Look-ups in named tables: a row name and a column name give one cell, copied from the table.

vetaso:
         zoluf    res    git    zap  kilagu  savavob
vud      48.96  71.89  40.34  81.75   53.84    47.58
dem      78.29  72.97  24.10  15.12   25.53    11.19
veniku   83.24  68.96  63.57  96.19   56.44    51.63
kugapag  86.95  74.15  95.79  38.60    8.95    31.12
rutek    43.19  64.45  66.81  57.15   29.69    62.34
kab      46.79  91.22  30.12  62.48   31.92    10.91
gare     58.50  17.94  76.43  95.14   15.00    41.40
pofivol  95.17  60.85  71.21  87.37   12.49    78.44
vamus    42.05  52.07  41.96  92.84   27.55    42.12
donini   65.68  25.69  46.63  27.93   90.11    65.43
bot      11.99  57.60  86.16  96.90   87.80    23.30
seguz    57.67  73.61  52.72  69.18   56.15    28.89

res of vamus: 52.07
kilagu of gare: 15.00
git of pofivol: 71.21
res of kab: 91.22
zoluf of dem: 78.29
git of dem: 24.10
zoluf of pofivol: 95.17
res of rutek: 64.45
zoluf of bot: 11.99
zap of bot: 96.90
savavob of veniku: 51.63
savavob of donini: 65.43
kilagu of vamus: 27.55
zoluf of gare: 58.50

zaz.csv
,gim,katos,noz,zila,fug,gage,ral,boluzip,fufis
sadid,521,455,545,490,563,547,664,560,680
gef,618,427,427,774,431,520,546,496,604
metul,591,595,350,656,495,605,565,364,498
begotu,486,396,733,489,633,544,594,620,788
ruzirep,514,589,413,451,636,567,617,579,491
napu,482,786,235,526,411,682,505,93,468
ruv,615,477,601,569,478,529,580,434,568
keb,463,469,662,241,572,477,649,605,306
sofebu,507,465,559,518,612,565,632,591,774
diz,529,484,461,476,410,534,655,380,287
tize,341,579,598,342,487,504,377,471,501
rebezu,562,416,491,612,531,568,694,526,699

zila of gef: 774
ral of ruzirep: 617
gage of metul: 605
katos of ruv: 477
boluzip of tize: 471
fufis of sofebu: 774
boluzip of napu: 93
gim of ruzirep: 514
katos of metul: 595
gim of gef: 618
noz of napu: 235
fufis of rebezu: 699
fufis of keb: 306
gim of keb: 463
noz of ruzirep: 413
ral of sofebu: 632
gim of sadid: 521
boluzip of sadid: 560
boluzip of sofebu: 591
ral of begotu: 594
Row with the largest boluzip: begotu

ril.csv
,kup,bazo,boda,seveke,puborut,sumemul,bobogek,tomev,setudir,kalukol
mukeb,103,37,115,69,89,31,88,90,90,89
pek,131,136,42,110,102,146,103,100,102,101
sot,114,46,116,85,98,63,98,97,95,97
tilamu,118,168,49,119,108,155,106,110,110,109
vedanum,93,109,146,112,116,96,115,117,116,118
kime,94,112,214,149,144,129,146,139,137,141
gimek,129,93,53,91,93,108,93,92,95,92
vip,113,195,49,126,110,168,109,115,115,114

bazo of gimek: 93
puborut of vedanum: 116
setudir of kime: 137
setudir of pek: 102
seveke of vedanum: 112
kalukol of pek: 101
boda of sot: 116
setudir of gimek: 95
bobogek of gimek: 93
seveke of tilamu: 119
boda of vip: 49
Row with the largest kalukol: kime

vada:
	korimog	vul	puz	gupatu	tun	sem	tar	rulevur	rud
vuti	107	204	8	99	144	56	112	35	109
sedek	112	144	130	123	68	120	83	77	82
dozop	53	136	144	120	80	76	132	179	130
sur	61	126	86	89	31	129	132	124	98
gav	176	156	133	91	120	100	163	53	104
pesine	136	98	133	92	135	71	88	65	133
rebaz	114	5	82	118	106	166	54	150	104
vukune	94	33	57	107	123	148	115	62	107
bupit	192	29	80	110	88	76	110	100	85
nuto	54	96	140	92	56	152	99	176	81

vul of sedek = 144
rulevur of vukune = 62
vul of pesine = 98
gupatu of bupit = 110
korimog of sedek = 112
sem of pesine = 71
gupatu of gav = 91
gupatu of rebaz = 118
tun of pesine = 135
korimog of gav = 176
sem of vuti = 56
rud of pesine = 133
korimog of pesine = 136
tar of gav = 163

vof:
,feb,fuzo,sagobaz,nadetor,zikos,koz,puz
pibo,-0.595,2.792,-2.748,-2.525,-2.266,-0.577,0.261
tatu,4.374,-8.200,-7.017,1.069,3.384,6.833,-5.790
duse,-1.856,3.967,-1.223,-2.795,-3.203,-2.192,1.200
gosogi,0.018,2.685,-3.549,-2.698,-1.964,0.133,-0.016
bagagud,0.664,-6.109,-0.116,1.874,2.178,0.962,-2.962
nalu,2.600,-5.928,-6.063,-0.026,1.639,4.882,-4.600
roduso,0.857,-6.639,-2.021,1.260,1.561,2.157,-3.842

sagobaz of tatu = -7.017
puz of bagagud = -2.962
zikos of duse = -3.203
sagobaz of nalu = -6.063
puz of tatu = -5.790
feb of nalu = 2.600
nadetor of nalu = -0.026
feb of duse = -1.856
feb of pibo = -0.595
feb of roduso = 0.857
sagobaz of bagagud = -0.116
koz of nalu = 4.882
fuzo of roduso = -6.639
nadetor of pibo = -2.525
zikos of nalu = 1.639
feb of bagagud = 0.664
nadetor of gosogi = -2.698
Which row has the largest puz? duse

Table gavaga
columns: bituf, nuf, gop, nef, gep, lumi, valosof, sose, mab
zabi: [43123, 54340, 52593, 50517, 52323, 53743, 72506, 43406, 68611]
kun: [56918, 53790, 59345, 59805, 59521, 56964, 46600, 48714, 53090]
pog: [52216, 50664, 52070, 59480, 53326, 56693, 37278, 48882, 57438]
zirav: [53073, 54730, 64149, 60052, 58394, 51576, 39794, 47504, 58546]
fatini: [46587, 51599, 49991, 51463, 54179, 52132, 67374, 45004, 60055]
ruraz: [50437, 58480, 55990, 59615, 45350, 57297, 67915, 42297, 52651]
tapev: [59608, 60191, 64045, 55982, 64342, 53523, 32872, 50184, 45011]
lomel: [52983, 55274, 72706, 57768, 63066, 46845, 22009, 47967, 51541]
dep: [43042, 49212, 35534, 52446, 59799, 53376, 77184, 45249, 46903]
vizotaz: [54522, 57134, 61065, 59362, 52562, 54561, 57852, 40844, 55519]
renizud: [54323, 58852, 52697, 48861, 59573, 56300, 55126, 48705, 48478]
gad: [42964, 55303, 49555, 55773, 64258, 59360, 52722, 44092, 48600]
fup: [52200, 55986, 54059, 56046, 57611, 50208, 56286, 48788, 51792]
nizut: [60556, 53224, 56536, 61021, 57470, 59511, 50521, 48079, 51492]

valosof of fatini: 67374
bituf of nizut: 60556
lumi of renizud: 56300
nuf of nizut: 53224
mab of tapev: 45011
sose of ruraz: 42297
sose of lomel: 47967
mab of ruraz: 52651
nuf of gad: 55303
lumi of kun: 56964
bituf of fatini: 46587
nef of fup: 56046

